One turn moves every row onto another: examples first, then more rows asked
q_897: [-31  -5   7  13  -3   2   8  34   8  24  18  20 -20  31   8  30 -18   4
  19 -21  13]
q_247: [-12 -16 -14   0  -3 -31   8  10  -4 -11 -11  -6  -7  30   5  -9  24  21
 -15  -4 -31]
q_273: [ -5 -15 -23   3   7 -18 -22   7  15   8  29 -20  -2   4  19  20   9  17
 -14 -32   5]
q_493: [ -4  14   2  19   2   1   3 -11   9  21  14 -34  27  15   1  -5   5  -2
   8 -17  -1]
q_447: [-17  -5  -3 -17  -6 -10  37  -1   1 -15  12   8   5 -26  -2  13 -17  -6
  10   3   3]
q_235: [  0  -5  16 -16  16  19   1   7  27 -16  10 -20  13  12  15   0  23  21
  26 -25 -23]
q_112: [-10 -27 -17  -2  22   6 -12  -5  32 -24  15 -13 -17   9  20 -10  26  -3
  26 -17  -7]
q_5: [ -6   5 -13  -2 -15   7  21 -21  19  11  -1   2   7  21  32  -2 -10  -7
   8  19 -25]
q_38: [ 23  -8  -1   3  -2   5   7  -3   0  34   3  35  -8  15  19   0  13   3
  24 -23  14]
q_961: [  1 -16 -10  11   1  11 -16  -8  19   2  -5  20 -19  10  21 -19  19 -26
  17 -11  20]
q_915: [ 18  -5  -3   3 -14  11   1  -9  -1  35   6  31 -11  15  14   2  13   1
  22 -23  12]
q_492: [ 11   2  12 -24 -15  15   7  -5  10  13  13  15  16   6  24  17  16  31
  13 -21  -9]
q_132: [-38   5 -26  33   9  -2  -6   9  10 -23  34   3  -5  20  22  12 -13   8
  22  -4   0]
q_595: [-38  -9 -14  -7  14 -18  12  14 -10  -1  -9  -5 -11   5 -10  30 -13  20
  13 -26  22]
q_249: [  2 -18 -15   7   7   4  -9  -5  23   1  -2  21 -15   8  21 -23  19 -23
  18 -13  26]
q_603: [-25  12  -9  33 -24   2   8   7  14  -1  23   4 -25  21 -10  11   1   8
  -7   0 -30]
q_455: [ -6  -2   5  17  18 -17 -16  29 -16  -8  11   2 -22  -9  24  14  10   2
  -6  12 -21]
q_339: [-11 -27 -13   0  24  11 -18  -8  30 -26   8 -12 -19   8  23  -1  23  -6
  25 -12  -6]
q_874: [-10   2  20  13  31 -19  12   8 -15  -4   0  -9   5 -24   5  16  -8  -2
  19   1   1]
q_186: [  3 -12 -11 -15  11   6 -19  35  33  -5 -22   6  -3   6  21   4 -14   0
 -10 -29  15]
q_375: [-25   1  -7   6  14 -16   4  13 -10 -27 -28  18  -5  12  31  30 -18  11
   1   2   2]
q_870: [-45  10  -4  -1 -23  -3  12  17  20   2   9  -6  -2   2 -24   3  -1   7
 -11 -15  15]
q_760: [-42  19   1  10   6   8   4  19  -2 -19   7  -9  13  27  16   3 -21   8
  38 -19 -11]
q_469: [ 10 -16 -20  -3  15  17  11  10  17  15 -21   8 -27  28  14  11 -27  -1
  29 -13 -20]
q_318: [  1   8  -1   4  -9  14  -6  50  -6 -12   5   7 -23   4  -3 -12   5 -12
 -12   0 -14]
q_291: [ -5 -14  16  12  19 -24  21  14   5  16 -27  -7  -2  24 -11  -2  13  23
   1  -1 -18]
q_425: [ 15   1  15 -20 -10   9  12   0  12  14  12  18  14  12  31  13  18  29
  13 -17 -16]
q_556: [-32   6  -2  33  -1   6  -5  29  24  -3  21  19  -2  19  13   8 -13  -7
   2  -5  32]
q_898: [  2  -7 -19  11  -4 -15  11  15   7 -28 -19   0   8  20 -17 -27   8   9
 -12 -24  -8]
q_520: [ -2  -7 -19 -10 -15  12  29  23  -7  -7  21   6 -28   0 -24   5 -10  -7
  12 -14 -13]
q_538: [  9 -23 -28  22   7 -24  25   0  16 -10  -4  17 -10   8 -22   0  -5  24
   1 -21  -6]
q_617: [-47   6   8 -17 -17  -2  11  26   5   0   8  16   1  28  31  21 -20  10
  18 -12 -10]
q_944: [ -3 -17   2   9   6 -27  28   4  31   3 -21  22   4   1  -3   1   0  22
 -13   9  -2]
q_466: [ -7  19  10  44   7   8   3  18  -2 -18 -19   9 -10  28   7  12 -14  -1
   7   0 -22]
q_881: [ -1  -8  15 -18  18  22  -4   3  25 -18   7 -21  13   6  15  10  19  23
  26 -25 -15]

q_447 turns into q_520
q_603 turns into q_466
Where do these go?
q_112 turns into q_235
q_617 turns into q_897
q_247 turns into q_291
q_881 turns into q_492
q_186 turns into q_273

One turn moves every row onto another: examples first, then more rows asked
q_351: [ -2  16  12  12   5 -29 -44  -4  -6 -27 -28 -13  -8  18 -36  -1   8 -18
 -25   0 -29  -6  27   4 -33  26  -1 -16]
q_685: [ -7   4  23  19   4 -22  -9   4  12  13   3  25  13  10  -6  -2 -25  -6
   5 -10 -13  19  65   7 -25  35  18 -11]
q_159: [  3  26  25  -8 -20  29 -25 -35  -1 -30  -3  -9  -3   1 -22  -6  26  19
  -3 -24 -18   8   8   1   3  -1  12 -10]
q_791: [  2  12  19  17  -8 -20 -26 -29 -11 -28 -35 -22 -14  16  -4   3   3 -12
 -14  20 -32 -11  35  10 -47  22  -4   1]
q_772: [ 14  26   4  10  -1  -3  -2 -11  -2  -7  11  21   6  30   0  -8   2  11
  21 -18 -25  -4  47  34  -1  21  14 -13]
q_116: [ -3  15  14   4 -15 -43 -29 -19  -6  -4 -15 -11 -16  14 -38   3   4  -9
 -10   8 -16 -35  29   5 -12  -8 -18 -22]
q_230: [ -9  20  21 -12 -33  10 -16 -15  16  -7 -10  -5   5 -13 -34  -5   2 -16
 -17 -23  -5  38  34   0   2  18   2 -18]
q_470: [ 13  18   5   9  19  -7 -39  -6  27 -30  -3  -2   3  -3 -25   4   5  19
  12  -8  -5  17  42  12   1   7  39   1]
q_680: [-35 -16  32 -17   1 -16  -5 -14   3  35  19  10  -9  -3 -15   2  11  10
  -4  -4   1 -13   8  -3  -7 -12   3  -9]
q_880: [  7  20  36  15  -9  32   3  -9   7  -9  20  25  19   6   0   7  10  -6
 -17   4  -2  22  37 -23  -9  23  13 -10]
q_872: [-28 -11  28  -5  11   6 -15   5  16 -17   3 -18 -12  19   0   9   7  19
  18  23  -1  24  32   6  -3  12  41  -8]
q_11: [-14  10  24 -18 -26   5 -21 -36  -1 -24 -12 -22  -3  -7 -18  -3  18  -6
 -23 -23 -25  24  14  -6   4  -1  31   4]
q_244: [  2  -3  25  11  -6 -27  -9 -22  18 -15  -2   1 -14  -2  28  -9  -2  32
   7  21 -19 -19  52 -30  -7   5  11 -11]
q_920: [-27   0  27 -10 -17  -6  16 -33  -3  25  27  12   0  -6   9   2  16  10
   1   0  -3  -1  18  13 -22 -14  15   7]
q_110: [  4  19  24  26   5 -19  -8   4   9  10  15  40   3  15 -11 -12  -9   4
   8  -9 -16 -14  48  17 -40  22  -1 -13]
q_393: [ 16  13  16  17  -7  14 -33 -12   6  -8 -13   7  36  -3  -5  15   2  23
 -16  25   4  -7  30 -19 -22  14 -16 -23]
q_281: [ -2   7  40  -2  -3 -31 -11 -24   4   3 -17 -21 -16 -20  -2  -5  20  -9
 -15  26  10 -24  24 -26 -15  -6  20   1]
q_797: [ -3 -18  49   0  -1  30 -33   7  21  -2 -28  -1  -6   9 -26  -2 -13   1
 -15  15 -14  -7   7  -4 -12   1   7  11]
q_207: [-24 -14  20 -18 -11  -6  18 -21   1  22  -6  -6 -22   6  14  -5  12 -15
 -12   9 -21   2  15  24 -23  13  -4  15]
q_145: [ -8 -22  18  13  20  -4 -18  -7  15  -7   5  14 -23  23 -10  17   1  -1
 -20  28 -34 -19  15   6 -30  -4 -10  21]

q_470 turns into q_281
q_116 turns into q_230
q_159 turns into q_680
Where do these go?
q_872 turns into q_244
q_351 turns into q_11

One turn moves every row onto another: examples first, then more rows asked
q_931: [ 13  11  -8   8 -16  -2  10 -32   8 -11  29   8  13  14  32 -11   0]
q_848: [ -8  25   4 -39  28  14  27  -2   2  -2 -21 -39   9  11  -2 -15 -10]
q_267: [-14  21   4 -12  21 -20  31  -4 -20 -13 -23 -42  16  32   5 -16 -21]
q_88: [  2   3  17 -19  23  -6  35 -28  12 -22 -14 -45  26  58  15   2 -18]
q_537: [-16  13  16   1  38  -2  23  -7 -17 -17 -27 -39  23  17   6  -7 -27]
q_103: [  4 -11  10   8  -2  26   6 -18   8 -16   5   4  22  -6  41 -28   1]
q_17: [ 14  11 -18   7 -16  12  11 -34  13  -8  27   1  11  15  33 -12   0]
q_743: [-14   2  22 -10  28  -2  23 -23  16 -26   5 -40  26  51  18  -2 -30]
q_444: [ -6  26  -8 -38  39   6  16  -6   2   8  -5 -35  14  27   1 -13 -16]
q_747: [  6 -17  14  -1  -2  34   7 -12   0 -22   1   6  19  -4  36 -24  -1]
q_485: [ 21  -8 -10 -14  -5  -4   8 -15  -1   2  -1   4  23  28  46 -41  11]
q_7: [ 36 -15  -8  -5  21  23   0 -29  -3  -1   4   8  33  28  35  -4   0]
q_62: [-12  -6  31 -18  25  -3  31 -15  10 -28 -17 -41  26  48  20 -12 -20]
q_35: [ 11   5 -18  -3 -13  16   8 -26   3 -11  34   6   9  21  28 -11  -5]
q_40: [ -1  20   5 -32  44  21  18  -9   3   1 -19 -37  17  11  -2  -5 -13]
q_2: [ 34   2  -9  -6 -20  14  28 -31   5 -10 -17  -6  14  10  34 -16  19]
q_955: [ 34 -10   2   9  19   5   1 -32   3   0   3  10  36  20  40  -7   3]
q_982: [ 32 -14  -4   4  21  18  -1 -33   4   2  -2   5  36  19  43 -12   3]
q_627: [ 17 -11  -8 -24  -9   2  11  -6  -8  -4   3   7  17  30  40 -40   9]
q_313: [-20  26   2 -35  35  13  16  -1   4   0  -2 -35  11  13   1 -17 -19]
q_15: [ 37  -2  -7 -11 -17  24  29 -30  -1 -16 -14  -3  12  13  25  -6  16]
q_919: [ -5  26   2   0  23  -6  35 -19 -15 -18 -24 -45  15  23  -1   6 -23]
q_451: [ 20  -7   1 -10  -6 -15  11 -14  -4  -1  -1   9  23  24  45 -38  12]
q_891: [-10   4  26  -9  17   6  37 -26  17 -35 -10 -45  18  40  13   4 -22]
q_237: [-15   7  19 -20   9 -11  37 -19  15 -29  -3 -44  15  53  15 -11 -20]
q_583: [ -4  18   0  -3  42 -14  21 -15 -18  -6 -21 -39  26  38   5   0 -26]
q_438: [ 38   3   1   0 -18   4  29 -33   4 -12 -14   0  16   9  30  -8  18]
q_697: [  9 -10  20  11  -2  15   9 -19   5 -19   3   9  22  -8  40 -22   2]
q_390: [ -1  30  -7 -31  36  15  22 -15   6   1  -6 -38  10  17  -6   2 -16]
q_258: [-23  25   3   2  27 -11  20 -12 -14 -16  -2 -38  16  25   3  -4 -33]

q_313 turns into q_40
q_258 turns into q_537
Where do these go?
q_237 turns into q_891
q_485 turns into q_2
q_627 turns into q_15
q_451 turns into q_438

One turn moves every row onto another: examples first, then more rows asked
q_59: [  4 -43  -3  13  17 -22  -1   7   5  27  -5 -15  -4  23 -34 -18  16 -33
 -37]
q_105: [ 28 -34   3 -14  21  -7  -1   3  11  -6 -23 -11  25  -5 -26  -8 -26 -34
   5]
q_294: [  9 -19  32  -6   8   9  -8  41  24   5  -3 -21   6   1 -40  16   4 -21
   0]
q_263: [ -7 -33  11  19   6  -1  -7  -6  -4  12   9 -46 -36  25  -4  -7  -9 -32
 -26]
q_535: [ 27 -33 -14 -19   3 -30  24   7  32  28  -7 -37  -7  -2 -45 -12  -1   5
  -4]
q_845: [ 13 -22  -6 -14  -9 -21  33  14  16  17 -14 -24 -15  10 -58  -8 -20   8
  11]
q_670: [  6  -5  24  -2  10 -42   5  20 -11  11  17 -53 -17  -8 -31  -6 -32 -12
 -30]
q_165: [ 13  -8  28  16  -1 -37   3  -2  -8   7   7 -39   8  13   7  -4 -33 -25
  17]
q_966: [-35 -34 -13   3   9   9  -4  -1   7  23   2 -47  -8   7  -6  -7  -6 -12
 -14]
q_446: [  7 -15  14 -15  -1 -10   2 -21  -6   8  -4 -34 -43  11   5  -8 -31 -11
 -12]
q_128: [ 21 -14   4  22 -17 -17  18   2  23  21   2 -53 -13  10 -44  25 -25 -37
 -12]
q_736: [  0 -11  12  18 -11 -11  26  13  19   6   4 -38 -13  28 -46  32  -8 -24
   2]
q_16: [ -6 -41  20  24  12 -30  13  23   2  11  -7 -48  12  25 -14  -8  -2 -46
   5]
q_656: [ -4 -47 -14  -2  29 -24   6  17  10  21  -6 -29  26   0 -17 -18  -5 -15
  19]
q_94: [ 32 -22  -3   3  14 -36  17  -2  -2 -14   3 -41   1   2 -35  -3 -51 -24
   4]
q_716: [  6 -28   1 -30  21   0   2   4   4  -7  -3 -46 -32 -12 -25  -8 -32  -8
 -25]
q_66: [ -8 -35   2 -18   6  23 -13   7   8  10 -22 -35  -3  -6 -18 -28 -18 -17
 -26]
q_152: [  1 -30  42   2   7  -5   0  32  19  31 -22 -30   5 -13 -35  13   1 -35
 -10]
q_463: [  0 -11  22  22 -15 -25   1   1   7  34  11 -42  17   1 -19 -21  -3  18
  -2]
q_18: [ 39  -9  32   7  -3  -7 -20  12   4  15  14  -2 -14   9 -26  -2 -16  -3
   9]
q_987: [ -7  -7  21 -16  -4 -38   9   6   4  39  -9 -29 -14  17  11   2   1 -27
  -7]
q_168: [ 21   3   7 -12 -19  -5   0  -4   6   2 -20 -31  16  -1 -32 -17 -37 -27
 -35]
q_252: [  0 -18   8  19 -18 -11  -2  21   5  40   4 -24   5  14 -35 -29 -10  13
  16]
q_371: [ 35 -15  32   6   7 -11 -12 -18   4  18  -1   5  -2 -10 -28   8 -16  -4
  -5]
q_80: [ -5 -16 -31  -8  17  -7 -10  -2  11  28   8 -14  16 -15 -30  12 -20 -14
 -16]

q_845 turns into q_294
q_656 turns into q_16
Where do these go?
q_966 turns into q_263
q_59 turns into q_987
q_371 turns into q_535

